In the data rows, 128 means zero.
Some points, one per row:
[151 171 160 153 165  95 115 165 138  64  83 100 214 112 110 108]
[106  84  98 109  93 132 160  99 108 190  65 152  40 121 140 163]
[134 148 178 148 152 143  57 101 116  70 162 125 189 192  71  92]
[ 95 119 179 126 119 172  88  67  90  95 200 152 123 183 104 125]
[107 123 136 123 101 132 143  91 121 138 152 157  96 122 128 142]
[181 164 115 135 198  90 108 201 190 105  42  78 212 102 146 109]
[127 149 144 149 126 112 121 151 120  88 119 122 163 113 117 109]
[131 136 124 140 119 108 141 133 143 118 112 135 130 107 145 112]
[ 94 100 148 120  80 186 114  43  72 146 209 165  61 185  95 141]
[111 150 153 160 129 119 115 129  99  80 112 131 166 119 103 126]
[158 130 115 125 134 112 124 166 163 137  94 113 144  96 158 122]
[149 170 124 123 192  88 143 201 193 118  32  86 213  83 137 123]
[115 115 141 139  95 174  78  82  67 113 166 141 108 174 112 136]
[140 115 131 129 114 127 127 112 103 123 149 146 114 130 125 132]
[102 116 132 117 110 124 157 106 107 131 140 148 102 116 147 143]
[100  98 143 122  99 169 107  75  66 126 202 143  81 169 101 143]
[124  86  98 106  85 120 178 106 145 198 150 149  53  84 173 146]
[110 135 162 154 129 143  78 109  76  64 183 129 144 191  89 107]
[142 162 142 139 173 103 115 172 161  94  96 105 200 145 116 105]
[147 173 134 132 206  95 139 201 186  95  58  89 210 123 111 101]
[145 153 132 141 148 125 113 136 158 112 108 120 157 122 128 125]
[147  76  70  91  95 138 166 113 148 220 121 135  46  97 172 173]
[151 126  99 129 145 103 154 168 170 155  95 130 130  99 146 119]
[178 187 141 165 194  97  81 173 147  72  70  87 242 111 130  91]
[129 101  91 109  93 138 151 109 142 191 127 142  67 106 166 151]
[109 127 134 117 139  96 134 154 133 123 156 122 127 124 131 128]
[111 109 145 123  91 170 117  83 107 159 173 158  82 157 113 133]
[138 122 100 116 101 151 147 120 127 172 135 132  98 113 160 137]
[127 142 153 135 162 136 100 120 133 101 179 112 158 153 128 111]
[181 138 104 144 155 107 125 152 150 129  85 111 165  96 157 117]
[104 156 191 151 156 131  72 133 112  57 157 130 186 168  70 104]
[116 103 124 102 111 132 163 119 140 170 124 148  94 123 129 147]
[171 166 102 125 166  84 146 200 180 123  34  92 188  65 169 130]
[ 99 103 142 117  74 149 146  62  85 160 152 159  63 127 120 158]
[128 128 112 128 123 116 143 143 129 132 110 112 132 110 134 138]
[143 158 149 131 176 104 112 162 147 102 112 100 180 130 123 111]
[136 143 127 141 176 103 110 153 134 113  94 109 165 125 116 124]
[ 94 107 151 134  85 187  99  65  77 126 209 154  79 180 103 115]
[110 101 140 115  98 175 105  65  74 142 191 151  79 177 107 152]
[124 146 145 141 151 118 121 174 128  77 124 107 183 132 122 103]
[103 134 169 137 133 157  71  83  81  64 181 135 135 189  56 116]
[118 120 151 134 120 131 121 104 107 120 165 143 118 134 107 130]
[107 161 202 170 162 129  63 114  81  21 190 122 202 187  57  85]
[148 154 126 123 152 102 142 191 178 112  82 108 162 123 141 119]
[105 106 101 105 102 131 174 125 137 173 124 143  72 108 143 159]
[151 154 104 116 199  92 139 203 187 129  56  89 167 108 139 122]
[112 100 136 128 122 155 114  90  84 120 172 146 106 167 101 126]
[108 102 132 143 113 133 131 102 106 146 172 156  83 149  98 133]
[ 98 119 171 141 120 174 100  60  81 115 180 161 104 176  80 119]
[114 156 187 148 154 153  73  96 102  58 161 117 211 183  95  98]
[ 91  95 148 123  69 177 102  63  82 132 232 155  68 182 119 128]
[107 112 135 122 118 154 121  99 104 142 150 143 103 160 114 132]
[113 127 174 150 114 163  80  61  80  87 211 140 135 181  97 120]
[ 98 103 133 129  97 152 129  76  81 139 175 154  74 160 108 142]
[184 179 144 161 199  72  82 181 158  80  96  94 237 120 119  87]
[144 150 137 141 172 100 123 163 155  99 101 126 173 116 102 104]
[128 136 135 117 109 140 109 144 126 114 120 116 150 120 140 125]
[140 114 102 133 114 140 146 108 134 180 133 148  82 128 149 134]
[127  94  81  99 101 111 189 138 166 208 112 153  48  93 148 158]
[145 142 160 137 134 142  82 111 120  96 151 133 170 148 118 110]
[147 151 141 146 161 127 103 146 142  81 125 103 175 140 129  99]
[163 130  79 103 127  98 160 180 196 177  61 109 137  56 188 126]
[117 121 125 123 112 135 137 129 120 115 130 130 120 123 120 133]
[120 159 174 163 163 155  66 114  99  39 175 109 203 181  86  86]
[132 153 141 127 166 112 125 155 143 106  91 110 185 130 110 124]
[142 126 105 107 108 103 177 154 134 148  64 125 114  68 164 164]
[162 169 179 172 154 144  49 116 112  40 157 102 221 163  90  80]
[157 134  74 111 160  72 173 197 175 169  43 105 136  68 175 146]
[152 132 120 124 147 109 139 130 159 134 105 123 125 117 137 125]
[ 99 117 159 130  94 162 111  76  92 115 204 147  83 193 106 125]
[146 140 101 120 146 117 146 176 180 160  68 119 148  98 150 147]
[148 129 104 125 141 102 159 154 181 163 110 121 127  99 170 118]
[122 122 121 126 102 120 147 104 123 142 131 136 106 115 138 139]
[135 101  83 117  95 118 176 154 161 192  81 137  78  83 150 152]
[126 131 112 129 134 135 144 139 149 145 105 129 126 119 147 128]
[132 110 116 114 105 137 151 110 149 172 124 139  78 123 137 142]
[ 80 101 140 119  85 170 122  61  64 151 197 161  62 167 111 144]
Then 40 other points, each followed by its number:
[129 115 102 109  96 131 158 127 149 184 104 132  91  92 162 147] 0
[ 98 116 131 127 106 136 134  89  86 140 160 157  86 125 131 152] 1
[ 97 116 154 131 113 167 106  59  76 109 181 158  87 184  88 142] 2
[156 106  71 115 107 112 189 141 182 219  87 136  70  72 189 147] 3
[181 141  89 122 155 103 136 189 181 148  55 109 159  83 172 126] 4
[107  96 155 115  93 169  99  67  88 122 215 154  85 183 101 134] 5
[105  99  73  99  97 109 203 130 153 211 103 157  45  96 159 175] 6
[108 120 145 118  83 164 122 100 106 149 172 151  90 145 119 136] 7
[163 141  99 113 155  92 130 177 174 164  75  93 166  69 170 133] 8
[146 103  94 109 122 126 144 124 153 176 113 118 106 112 149 141] 9
[132 121 116 113 135  82 188 159 171 149 108 132 113  88 154 134] 10
[115 108 103 109  99 142 148 119 115 176 157 139  86 126 159 132] 11
[184 154 118 136 177  79 124 194 180 116  53  93 201  68 151 120] 12
[127 149 147 145 140 130 114 128 115 100 107 129 168 121 101 119] 13
[111 156 185 171 136 135  64 125  71  30 168 119 196 176  74  91] 14
[148  86  71 101 101 102 196 139 177 214 101 143  48  74 179 156] 15
[139 100  64  94 105 114 181 142 175 225 113 125  64  77 205 154] 16
[136 100  70 101 103 101 201 144 173 203  83 140  69  65 184 152] 17
[168 166 114 146 188  77 130 190 185 112  67  89 197  81 163 102] 18
[157 138 107 133 125  96 137 183 168 129 114 112 141  93 160 116] 19
[148 162 113 138 187 102 114 167 161  89  55  87 205 111 124 104] 20
[120 159 168 151 156 141  70 130  94  39 159 108 200 173 100  95] 21
[ 87 100 149 120  84 155 135  60  74 132 199 168  69 178 115 145] 22
[100  87 124 123  88 185  90  63  69 137 205 154  63 175 125 141] 23
[136 171 167 162 176 143  67 131 120  59 122 105 223 166  91  98] 24
[167 171 126 146 184  63 124 218 168  71  53  87 231  93 135 102] 25
[110 163 182 152 144 153  59 129 106  49 170 117 186 183  82  95] 26
[142  98 101 115 118 124 153 130 140 156 132 134  79 125 150 136] 27
[135 158 166 133 145 141  69 151 117  76 143 110 187 168  82 104] 28
[103 112 140 131  99 144 145  85 115 142 162 167  84 146 110 123] 29
[141 172 124 150 166  76 144 203 164  92  42 103 214  73 142 120] 30
[172 170 128 132 197  62 122 203 190 114  50  83 228  78 160 102] 31
[148 110  58 112 111  99 198 160 184 204  65 141  71  58 185 147] 32
[141 153 162 153 155 142  73 129  73  66 121 121 190 154  73 120] 33
[110 160 180 162 159 130  92 121 101  65 153 131 174 171  79 102] 34
[100  89 126 113  92 160 130  78  80 148 194 155  61 155 117 144] 35
[121 136 141 127 138 142 117 120 108 110 134 122 147 141 112 125] 36
[136  91  79 102  82 139 160 118 130 201 117 136  54  93 182 162] 37
[ 99 131 147 128 116 155 106  93  83 101 153 133 120 155 100 134] 38
[108 125 135 133 132 146 122 109 108 116 156 141 109 162  96 118] 39
Which three of these numbered points are nearest to each point below, ignoring the 2 directions in which the first points spread most? Their numbers follow each, nearest first.
[106 154 193 154 165 168  60  88  73  33 162 134 170 226  44 105] > 2 39 20
[115 132 148 129 127 129 113 116 105  97 128 117 142 141 111 127] > 38 36 25
[137 143 110 117 162  96 153 174 172 147  78 117 148  91 144 138] > 6 34 36
[154 125 100 127 150  86 156 166 181 157  89 108 136  66 185 128] > 18 31 15
[121 162 157 152 165 125  89 145 103  66 116 104 197 132 108 115] > 38 1 36
[ 83  93 124 117  61 143 168  73  78 160 156 173  73 111 129 167] > 30 13 1
[ 91  90 135 121  64 169 140  70  95 163 190 179  50 148 116 133] > 29 32 17
[152 112  81  94 127 102 183 163 203 212  71 134 103  79 169 150] > 5 9 15
[144 129 115 120 117 131 144 140 144 148  90 116 130 105 152 137] > 0 24 36
[140 108  71 107  99 113 180 132 168 214  80 135  74  63 179 160] > 0 12 24
[136 103 105 105 112 143 130  95 127 165 130 123  98 120 130 146] > 9 24 20
[189 155 106 131 165  82 129 192 182 132  52  97 190  91 156 114] > 4 12 9
[113 126 154 143 136 169  82 103  92  92 179 130 130 187  98 121] > 23 35 27
[102 100 144 117 108 148 140  75 100 137 187 153  65 165 132 145] > 22 27 17
[127  94 115 104  86 147 148  99 142 190 150 164  64 129 127 149] > 5 15 7
[125 134 160 153 121 141 128 102 131 103 142 143 129 128 120 124] > 29 17 32
[116 127 160 150 101 161  96  99  94 106 176 147 120 174  96 108] > 32 7 26
[123 108  96 117 100 136 167 121 149 192 112 147  72 111 150 146] > 32 24 0
[ 95 133 164 150 131 141  97 112  73  78 171 137 132 160  93 120] > 14 25 1
[117 172 190 159 163 131  78 132 109  46 151 108 195 171  81  89] > 34 26 17
[151 113  89 117 119 126 155 120 133 171 107 120  92  95 168 152] > 37 12 4
[ 92 109 150 131  82 167 120  84  88 136 201 159  71 169 104 131] > 26 7 32
[180 154  99 119 164 102 147 175 200 138  30 104 177  88 152 123] > 24 0 9
[ 86 104 157 123  52 175 120  34  64 142 186 169  60 158 103 162] > 13 38 0
[132 112  87 110 137 109 142 162 150 153 101 114 111 100 148 146] > 35 21 23
[121 117 129 135 109 163 123 102 121 148 164 140 102 149 121 127] > 3 0 24
[132  96 118 117 105 131 133  86 112 156 170 136  77 129 157 136] > 18 31 16
[127 158 139 159 145  95 131 162 123  98  81 115 183  94 118 131] > 30 13 14
[ 83 110 150 128  79 153 132  75  57 121 179 159  96 134 110 144] > 30 1 14
[153 136  84 128 149 100 145 172 164 151  77 112 125 118 153 142] > 27 39 35
[111 108 152 134 102 164 108  34  94 134 196 156  88 181 103 127] > 3 9 15
[165 151 120 123 164 109 117 173 173 113  88 100 183 113 146 104] > 5 4 9
[149 167 128 145 190  84 114 186 149  85  62  94 196 109 133 110] > 38 1 2
[101  96  93 114  81 128 174 112 103 186 114 153  41  91 152 178] > 1 30 38
[133 108 129 123 122 145 110 113 103 123 149 122 122 134 129 134] > 37 35 12
[169 169 140 142 204  97 109 186 153  71  63  86 215 130 110 110] > 2 36 39
[111  93 130 125  92 169 122  77 104 158 165 158  57 158 115 156] > 24 2 4
[ 97 102 115 114  83 145 167  98  95 164 150 166  56 117 140 151] > 1 30 25
[128 132 122 111 144 132 131 153 166 150 130 112 139 123 155 128] > 16 5 11
[118 161 180 160 159 134  80 109  98  51 153 121 199 165  84  88] > 17 36 32
[174 143  94 121 129  90 138 190 189 140  87  90 161  77 180 107] > 19 16 37
[153 120  74 104 135 104 172 146 179 203  91  97 105  66 199 148] > 16 8 18
[134 126 106  94 100 113 193 150 178 204  85 143  88  69 170 154] > 7 0 29
[165 152 125 137 161 103 109 181 178  98  86  84 198 115 142 106] > 5 9 37
[113 161 202 155 161 156  45 105  70  31 183 114 211 197  54  93] > 36 38 35
[135 152 158 133 162 121 112 160 132  78 107 109 199 131 111 107] > 36 38 35
[107 110 142 109  99 166 122  70  93 146 168 156  77 168 111 146] > 2 36 24
[114  84  98 104  85 134 167  95 134 203 148 151  38 103 162 158] > 18 31 17
[144 135 143 130 150 149  89  95 122 101 143 114 171 161 120 119] > 9 24 4
[136  95  70 110 108 127 180 154 154 200  99 121  68  84 165 160] > 35 36 21
[ 71  81 141 119  59 182 137  46  65 155 224 178  34 176 106 141] > 17 22 34
[105  85 142 125  94 158 123  40  85 157 206 162  50 177 111 147] > 15 9 27
[102  93 114 128  75 158 139  94 107 172 194 160  41 146 140 135] > 19 32 11
[151 140  82 115 141  99 145 190 165 144  59  90 150  90 174 135] > 21 37 23
[137 140 163 146 130 152  80 111 112  97 154 135 159 166  97 105] > 4 0 7
[118 148 164 142 149 119  96 128 105  74 143 116 168 145  99 119] > 1 25 38
[155 158 113 140 149 101 128 200 185 120  57 107 184  96 141 103] > 26 7 0
[113 117 127 124 146 102 145 139 140 137 134 128 113 127 120 127] > 6 39 10
[170 171 133 143 178 105  95 175 176  81  78  93 217 134 136  96] > 4 9 5
[157 163 132 152 162  90 111 194 143  75  75 101 205 127 110  98] > 14 25 35
[124 140 158 131 144 138  96  90 129  99 179 135 131 165 114  95] > 15 3 18
